In the data rows, the value 128 means zero.
A hidden rule labels the rows of this table. It goes by one to three of the table's principal directions, not those with the most spread.
[ 76 105 150 148 148 200  43 140 122 102 138 207 167 133 186 132 120 151
 130 173 153  65 157 155 172 162 189 142 140 162  54 155 182  74  90 146
 147 217 119  48 112  87 151 136 161 153 130  79] FP
[163 131 111 126 137 153  61  97 131 176 147 120 194 163 133  67 218 136
 119 114  89  85 175 105 129 165 190  93  78  26  45 228 213  92 133 121
 117  92 147 116 130  95 168  91 129 141 143 103] Rs
[125 156  90 110 130 130 168 148 161  82 141 101 151 147  92 118 176 139
 147  79 169  81  95 147 146 142  94 113 102 148 128 147 113 109 120 136
  72  90 158 147 143 171 117 129  89  97  64 153] Rs
[177 130  93 110 131  83 185 118 165 137 113  60 117 150  81 109 150 106
 130  65  95 136  99 121 115 119  89 127 116  99 163 145  97 140 152 113
 102  63 146 187 137 137 116 100 108 100 112 159] Rs
[157 122 137 117 129 178  87  49 116 144 166 107 212 111 169 123 176 137
  48  43 170 166 117  91  66  77 143 100  40  63 127 182 139 145  70 120
  75  66 123 148 169  93 155 123  61 154 110 123] FP
[100 126 131 129 135 150 160 106 138  87 133 104 175 113 141 161 135 126
 128  64 159 131 101 139 114  96 101 140 104 122 136 103  92 139  91 119
  76 100 144 165 156 117 129 116  81 138  69 131] IG
[234 156  96  99 107  92 108 111 106 186 156 120  63 140  88  45 168 161
  98 136 127 131 138 114 107 131 146  70  96 116 157 198 185 128 169 166
 115 104 127 132  96 184 140 150 125 126 189 182] Rs
[ 18 108 160 152 142 203  86 159 130  64 128 199 163 119 176 179 100 130
 155 166 161  79 150 166 179 154 150 156 149 171  63 102 146  93  91 126
 146 199 126  70 145  93 135 141 148 150  91  66] FP
[144 102  93 136 128  61 200 135 180 138  95  66 131 125  80 138  90 104
 158  82  51 166  97 134 131 128  99 164 179  91 163  96  61 140 154 105
 148 104 129 179  88  92  87  69 145 110 108 136] FP
[168 146 107 107 103 127 139 102  85 153 144  97 128 123 133  85 156 146
 108 118 125 144 113  86 105 116 144  77  77  81 135 156 144 149 143 122
  88  73 142 180 118 174 137 126  76 141 139 148] FP
[ 90 129 119 152 136 137 151 144 109  88 119 141 125  80 148 181  55 128
 138 121 136 178 126 137 120 110 117 166 147 166 157  57  74 153 110 117
 148 132 135 142 112 118 108 151  99 142  77 136] FP
[143 145 107 117 104 102 150 148 151 131 137 104 110 150  88  86 165 145
 153 123 108  82 110 131 164 157 125  90 134 126 114 152 147  98 153 138
 102 129 130 135 108 161 115 112 147 110 131 135] Rs
[145 105  85 104 153  93 150 137 144 133 103 136  67 148  78 127 104 119
 146 158 136 145 118 166 132 158  95 143 151 141 161 133 115 144 170 145
 149 142 134 130 130 165 126 125 148 128 150 158] FP
[114 143 129 127 141 139 134 111 117 107 135 123  97 118 128 169 120 117
 105 104 163 173 121 127 101 110  78 125  98 163 160  96 103 159 115 114
 109 109 120 135 199 156 136 170  96 133 101 145] FP
[ 55 142 123 124 110 168 133 182 101  71 131 178 109 110 146 147  89 141
 149 185 174 103 117 137 170 156 133 120 137 190 115  96 121 116 128 131
 140 158 134 110 119 176 109 167 117 124 100 108] FP
[ 83 127 115 142 107  99 166 173 128 112 104 124  66 108 101 164  61 107
 155 159  92 184 119 119 148 143  96 130 164 151 149  70  88 153 163  99
 180 131 111 137 129 149  88 147 143 122 118 114] Rs
[100  98 207 122  91 148  48 145 123 166 137 209  93 157 140  92 149 139
 138 243 126  53 169 150 178 151 185  94 165 126  60 178 242  84 152 167
 172 230  86  39 109 113 147 127 229 148 246  62] FP
[116 104 188 124 118 182  67 120 102 126 151 204 136  99 177 136 107 148
  90 172 196 114 144 140 120  86 165 130 131 165 132 143 166 127  90 169
 143 184 100  71 105 103 133 162 144 147 170 105] Rs
[ 44 121 140 135 131 137 165 179 157  66 111 153 134 121 115 179  98 117
 179 152 160  96 115 172 169 144  96 161 174 177 121  72  89 116 120 131
 140 164 134 110 134 131 102 129 151 113  85 107] FP
[ 60 129 110 115 116 107 192 178 147  72 102 132  65 148  88 151  96 119
 190 162 135  96  92 176 183 171  79 134 167 181 129  77 103 118 167 125
 124 160 141 145 147 188 111 127 143 122 110 126] IG
[ 43 118 109 129 112 144 174 182 182  46 112 124 154 136 104 145 120 130
 181  97 154  66  77 165 198 161 109 124 145 150  89 120  98  80 114 129
 110 147 145 135 123 127  97 102 139 124  62  99] IG
[178 183 103  94 104 149 100 113  20 161 162 146  43 122 134  69 165 159
 104 190 158 143 162  81 100 134 149  38  43 116 135 165 204 166 175 139
  95  74 151 157 148 250 164 200  66 154 168 170] FP
[118 133 126 151 156 149 108 112 103 125 132 139 149  96 160 169 101 125
 109 121 137 179 151 114  97 115 128 154 120 136 139  91  98 152  99 113
 141 122 125 119 146 108 134 151 108 140  97 133] FP
[147  86 176 117 103 130  96  94 129 162 132 139 131 146 155  97 134 142
 101 142 125 107 101 127 133 102 159 104 134 112 114 170 172 116 121 150
 116 182  91 111 107 103 142  98 159 155 206 103] FP
[158 110  82 138 182  69 216 136 255 111  86  22 255 180  89 132 169  90
 165   6  68  71  70 143 143 146  91 216 181  99 134 129  17  84  99  98
 100  89 161 168 101  46  95  15 142  44  42 142] Rs
[106 129 147 134  81 145 125 132  97 138 136 128 115  95 134 116 120 127
 137 137  90 141 155  99 134 111 160  88 110  67 104 128 165 138 146 114
 139  95 130 159 108 115 118 127 124 158 140  94] FP
[173 129  89 150 147  63 196 124 189 133  97  41 142 127  84 132 119  99
 150  23  49 154 115 126 115 119  98 170 153  91 160 103  54 124 132 104
 129  75 151 191 110  67 105  74 140 107  80 161] IG
[146  98 172 137  92 116  78 115  51 190 122 187  35  90 168 121  36 137
  97 234  93 207 157 106 108 102 177 117 162 134 155 104 169 169 165 140
 207 193  79 104  77 126 132 160 163 180 245 112] FP
[ 40 116 150 141 132 138 159 176 117  84  90 157 100 106 143 204  48  87
 153 182 140 167 126 130 140 128  94 171 167 175 145  45  70 160 134  98
 186 143 123 123 156 133 102 156 135 120 107  99] Rs
[ 80 143 128 114  85 166 102 173  86  97 147 191  37  99 104 135 103 137
 128 188 184 154 151 131 145 128 121  64  90 155 124 146 186 153 159 143
 158 116 120 105 150 196 113 211 108 155 136 113] Rs
[ 34 126 135 139 149 178 122 142 137  65 121 150 150 130 141 197 122 105
 140 119 174 134 128 147 141 139  91 142 106 151  95 102 113 134 101 101
 126 126 134 110 211 129 137 152 102 139  66  95] FP
[134 161 108 141 102 144 103 156  83 141 157 155 100  73 124 114 108 152
 121 161 120 164 175  93 125 136 161  92 116 122 133 121 147 137 140 131
 163 103 125 116  87 147 103 178 124 131 117 130] FP
[144  93 171 141 148 125 107  95 152 151 128 133 189 142 168 127 133 141
 121 126 115  90 116 148 130 112 155 169 174 136 118 124 125 102  91 146
 114 202 103  96  94  67 141  80 168 129 159 114] FP
[103 123 170 101 131 200  63  99  66 128 156 204 118 113 176 143 134 137
  79 192 222 137 154 128  97 106 141 107  79 144 128 146 179 156 109 149
 121 140 117  92 179 164 164 186 100 157 166 114] FP
[ 90 137  52 131 147  73 255 183 211  58  86  49 140 126  46 182  98  86
 185  41 108 155  73 149 147 150  34 176 160 141 176  64   0 139 140  88
 128  55 163 195 143 134  64  99 106  71   7 154] FP
[174 123 139 122 124 111 102 102  73 186 133 158  69  92 144 123  77 132
  87 189 121 202 158 106  81 111 146 131 142 129 183 103 128 169 149 141
 174 143 103 121 106 138 133 158 147 145 200 148] FP
[140 117 140 128 100 165 110  88 148 132 163  93 221 121 148 107 180 142
  88  42 126 122 104  96 116  85 153  89  72  60  99 190 152 119  85 116
  77  78 118 148 120  83 122  97  79 136  99  97] Rs
[ 46  90 186 156 157 205  85 113 124  79 137 194 216  88 213 212  76 133
 103 134 196 136 125 154 120  90 141 192 151 180 120  76  94 131  41 131
 136 198 102  72 136  60 129 141 118 147  89  83] FP
[130 107  96 133 135  96 171 131 171 130 100  78 153 146  96 125 130 105
 163  86  62 127 116 135 143 143 119 149 146  73 116 133 105 124 149 102
 132  95 147 170 111  94 114  70 131 121 103 120] FP
[165 143 116 141 126 128 136 118 140 130 137  91 190 116 145 102 147 142
 116  63 112 110 117 101 119 111 156 130 116 107 126 143 105 104  95 127
 104  99 144 152  86  89 120 103 112 115  94 142] IG
[139 127 167 106 106 176  33  99  97 146 174 196  85 153 155  76 176 179
  89 179 191  67 137 147 148 141 169  57  90 162  83 203 243  87 119 182
  93 210  94  57 149 166 178 164 157 170 209 114] FP
[123 101 186 124 138 195  24 101  92 156 157 214 184 133 199 110 154 160
  93 205 184  78 163 135 127 123 202 125 124 133  79 180 207 105  89 168
 135 207 102  42 107 102 166 138 153 152 192  90] Rs
[129 136 113 166 138 123 124 128 179 129 141  89 226 127 125 128 163 135
 143  58  72 108 138 121 142 142 148 149 142  91  87 134 113  89  95 106
 120 115 129 117  98  55 112  82 133 107  65 108] FP
[ 53 142 137 167 126 137 164 159 149  81 117 107 149  95 132 197  91  98
 155  92  94 157 136 118 141 124  96 159 149 140 123  49  67 134 108  79
 147 106 128 141 157  90  96 133 125 113  50  98] Rs
[154 123 145  94  97 161  52  98  49 178 157 190  51 133 149  67 147 163
  95 222 156 121 158 116 125 139 179  48  83 107 104 192 242 135 165 164
 124 161 111 104 131 192 173 165 136 184 233 121] FP
[185 182  93 136 138 106 132 113 105 157 137  80 139 135 121  99 175 127
 122  91  94 145 156  87  94 137 134 115  85  91 126 140 131 135 140 105
 111  54 160 163 141 146 148 135  87 114 104 167] Rs
[ 62  87 112 134 115 136 176 161 234  66 108  95 160 123  72 163 113  90
 159  33  99 112 101 163 175 129  90 145 145  91 110 138  93  99 119 105
 137  93 133 152 137  50  77  80 150 115  52  78] FP
[ 94 130 131 124 146 144 129 143 170  98 117 119 164 175 124 128 178 113
 150 111 141  55 116 144 163 163 116 131 123 133  78 152 133  84 115 121
 104 138 143 113 172 121 143 105 149 107 105 107] FP
[119 151 148 145 155 148 118 146  79 108 132 168 117 111 175 162  96 142
 130 181 167 125 142 128 120 111 125 162 149 223 154  68 107 149 105 136
 129 171 126  94 120 163 132 183 106 113 113 152] Rs
[ 71 126 109 151 155 108 193 161 147  79  99 117 109  92 111 216  47  95
 157 118 121 193 118 146 125 125  62 193 178 181 183  19  24 166 125  95
 161 123 128 145 148 124  88 145 121 106  57 137] FP
[200 177  99 135 143 117 114  75 136 160 157  54 193 157 129  87 226 139
  97  29 101 123 132  89  90 129 133 100  57  74 104 180 143 111 106 106
  62  54 149 157 166 122 165 109  76 117  92 160] FP
[  1 126 147 131 152 188 151 164 135  26 114 166 171 131 155 214 111 109
 162 138 218  98 104 171 155 134  82 167 125 192 102  74  88 131  87 114
 109 146 149 112 198 148 129 152  87 126  46  98] Rs
[149 111 121 127 126 126 100 103 157 150 139 123 163 142 126  99 149 141
 111 100 110 113 123 137 133 144 156 125 129  93 105 171 149  94 119 138
 125 144 118 115 110  87 138  91 151 138 145 115] IG
[187 117 164 105 110 156  25  82 128 189 171 169 156 173 148  36 218 168
  90 151 138  41 160 141 137 143 209  80  98  83  60 252 255  66 124 179
 104 175 113  68 106 103 183 104 168 152 224 105] Rs
[108 136 118 151 118  99 158 146 154 120 115  99 124 101 108 160  89 106
 131  93  94 183 122 113 123 130 104 144 150 122 148  82  69 132 127 101
 166 107 118 142 132  95  96 124 146 117  97 122] FP
[110 154 117 141 118 154  91 143  83 132 134 150  99 100 132 129 123 125
 122 150 131 167 177  94 118 141 150  91  86 100 102 137 157 139 138 116
 164  92 138 123 150 139 136 173 122 155 122 120] IG
[187 134 111 126 140 108 114  75 148 170 132  71 177 162 122  90 195 123
 104  54  94 130 128 108  97 130 140 115  83  50 103 187 147 114 122 115
  97  79 142 156 152  95 163  83 113 137 133 141] IG
Which label does each new row get?
[117  87 180 166 130  99 156 130 165 130 106 114 172 105 156 173  65 114
 137 112  79 144 105 134 131  79 128 198 214 155 156  60  64 132  94 119
 156 186  90 116  70  40  90  87 168 111 129 105] Rs
[ 40  99 154 122 122 165 150 150 105  77 108 174  91  86 151 199  42 104
 131 174 175 170 116 142 131 106  98 151 146 169 160  57  83 167 122 118
 160 147 119 134 155 139 106 161 122 146 117 100] FP
[112  84 134 134 117  95 155 165 193 124 102 130 127 129  88 135  94 114
 159 132  99 113 110 160 165 133 122 156 198 127 134 125 104 108 140 142
 172 166 108 110  75  78  83  88 196 111 141 103] Rs
[131 115 127 132 131 112 125 124 149 140 120 116 127 150 123 122 132 126
 132 125 101 121 115 130 142 145 126 128 144 125 115 136 129 113 133 122
 130 153 113 117 132 117 131 106 154 127 143 118] FP
[ 59 106 157 140 121 168 112 128 177  90 119 121 176 148 131 151 160 100
 142  73 125  90 128 142 158 130 127 120 104  82  56 160 154  93 102 107
 119 118 133 124 184  64 139  96 144 149  97  67] FP
[125 108 136 119 135 191  53  85 116 137 164 174 178 117 166 112 154 157
  87 124 169 111 148 137 120 132 176 110  90  97  90 183 182 104  91 151
 111 150 120  93 131  96 159 126 126 166 139 103] IG
[165 177  70 120 172 124 151 125  83 109 133 127 115 106 129 143 116 139
 117 119 184 170 136 128  79 131 102 156  98 176 187  90  75 164 122 134
 111  81 171 154 142 191 141 180  58 115  73 208] IG
[217 143 155  98 127 158  16  86 110 197 179 170 146 190 151  13 255 183
  89 170 162   8 164 128 137 156 209  61  82 111  60 255 255  59 123 193
  79 180 121  55 113 147 197 126 167 135 228 134] FP
[102  87 147 119 103 137 116 130 152 117 133 164  90 102 115 142  79 134
 107 136 155 150 107 155 141 114 121 118 153 148 151 128 127 123 122 154
 154 177  88 102 116 105 103 134 173 149 159 104] IG
[ 62 112 196 138 129 185  66 142 102 109 144 215 143 127 185 160 115 145
 127 217 183  86 147 153 154 127 153 139 154 194  92 111 171 115  97 149
 143 224  94  42 135 129 142 162 154 138 157  82] Rs
[178 114 155 117 123 102 110  94  90 181 118 138  82 138 155  98 108 132
 102 172 112 142 128 118 104 114 152 129 143 130 152 129 147 139 147 145
 140 167 112 132 110 134 156 122 153 149 218 144] IG
[176 158 121 125 127 128  85  90 110 172 160 111 161 167 147  62 211 166
 117 126 105  73 138 109 132 166 172  86  96  98  75 180 190  85 128 135
  78 142 131 116 128 148 174 106 129 134 157 136] IG
[106 140 142 127 133 129 154 145 164  88 126 120 166 152 122 136 159 126
 153 100 157  65 108 160 149 126 110 149 137 159 114 125 118 100 108 137
  95 135 146 124 137 125 129 114 121 104  95 130] Rs
[204 148 105 150 155  99 125  89 173 170 128  41 246 174 134  72 224 127
 132  24  47  75 137  99 116 141 169 144 107  40  74 187 134  78 105 105
  85  76 163 158 105  53 156  45 120 105  97 140] FP
[216 121 104 165 143  64 140  96 221 180 128  26 232 155 103  83 187 130
 130   0  11 105 115 109 128 128 152 153 157  53 106 171 103  74 102 111
 108 107 121 141  67  14 112  28 165  93 101 134] FP
[173 149 150 106 101 174  63  66  98 160 176 120 158 152 161  61 224 156
  71  90 152  88 134  92 108 111 172  47  32  72  79 226 223 105 108 138
  57  95 129 133 165 140 181 131  90 157 164 119] FP
[199 142 147 141 109 107  72 112 114 206 159 127 143 132 129  72 177 155
 106 153  86 125 167  92 115 124 179  92 127  90 108 180 191 117 135 143
 142 137  97  85  81 112 133 127 157 121 187 127] Rs
[ 69 104 163 106  95 149 140 148 122  90 120 167  51 109 114 163  83 113
 121 161 191 151 103 147 138 100  88 100 123 164 155 112 129 155 137 143
 141 145 105 125 170 161 111 169 140 151 154 108] FP
[168 149  79  88 136  94 190 112  93 137 113  91  79 128  96 121 123 112
 119 125 152 184 105 112  79 123  82 120  91 111 195 112  83 185 168 119
 108  48 164 205 160 209 134 142  69 122 127 189] FP
[209 140 139 110 132 128  55 101  95 204 158 163 115 144 123  59 196 156
 104 182 141  98 188 121 104 137 180  91 104  91 111 205 221 118 146 174
 132 136 125  83 107 143 167 142 160 136 210 148] FP
[105 123 107 136 151  71 245 147 156  99  70  48 142 139 119 182  78  77
 170  93  71 159  73 118 125 121  62 199 178 143 178  31   2 165 142  69
 125  91 150 207 138 131  95  84 101  83  71 144] Rs
[ 96 116 146 109 133 174  83 125 107  96 140 199  79 132 148 139 110 144
 109 170 208 108 128 170 139 134 127 119 113 191 125 141 168 119 118 163
 124 186 119  86 163 160 156 174 132 159 154 124] FP
[196 142 107 131 151  92 123 130 111 158 134 140 105 114 113 115 114 150
 120 151 143 154 143 135  98 119 130 149 150 165 179 121 114 147 133 161
 146 141 125 107  81 148 123 154 130 113 145 185] Rs
[166 116 129 149 185 109 125 106 143 148 110 113 181 143 159 137 126 127
 131 116 103 112 132 135 113 127 138 196 170 147 138 104  87 118  99 129
 125 165 132 114 103  81 143  93 148 109 123 151] FP
[153 144 129 136 127 108 112 149 155 138 133 123 125 170 110  87 175 144
 154 134 101  56 135 141 166 158 145 116 146 146  90 165 173  81 140 144
 118 162 128  94 106 131 136 116 163 108 144 130] Rs
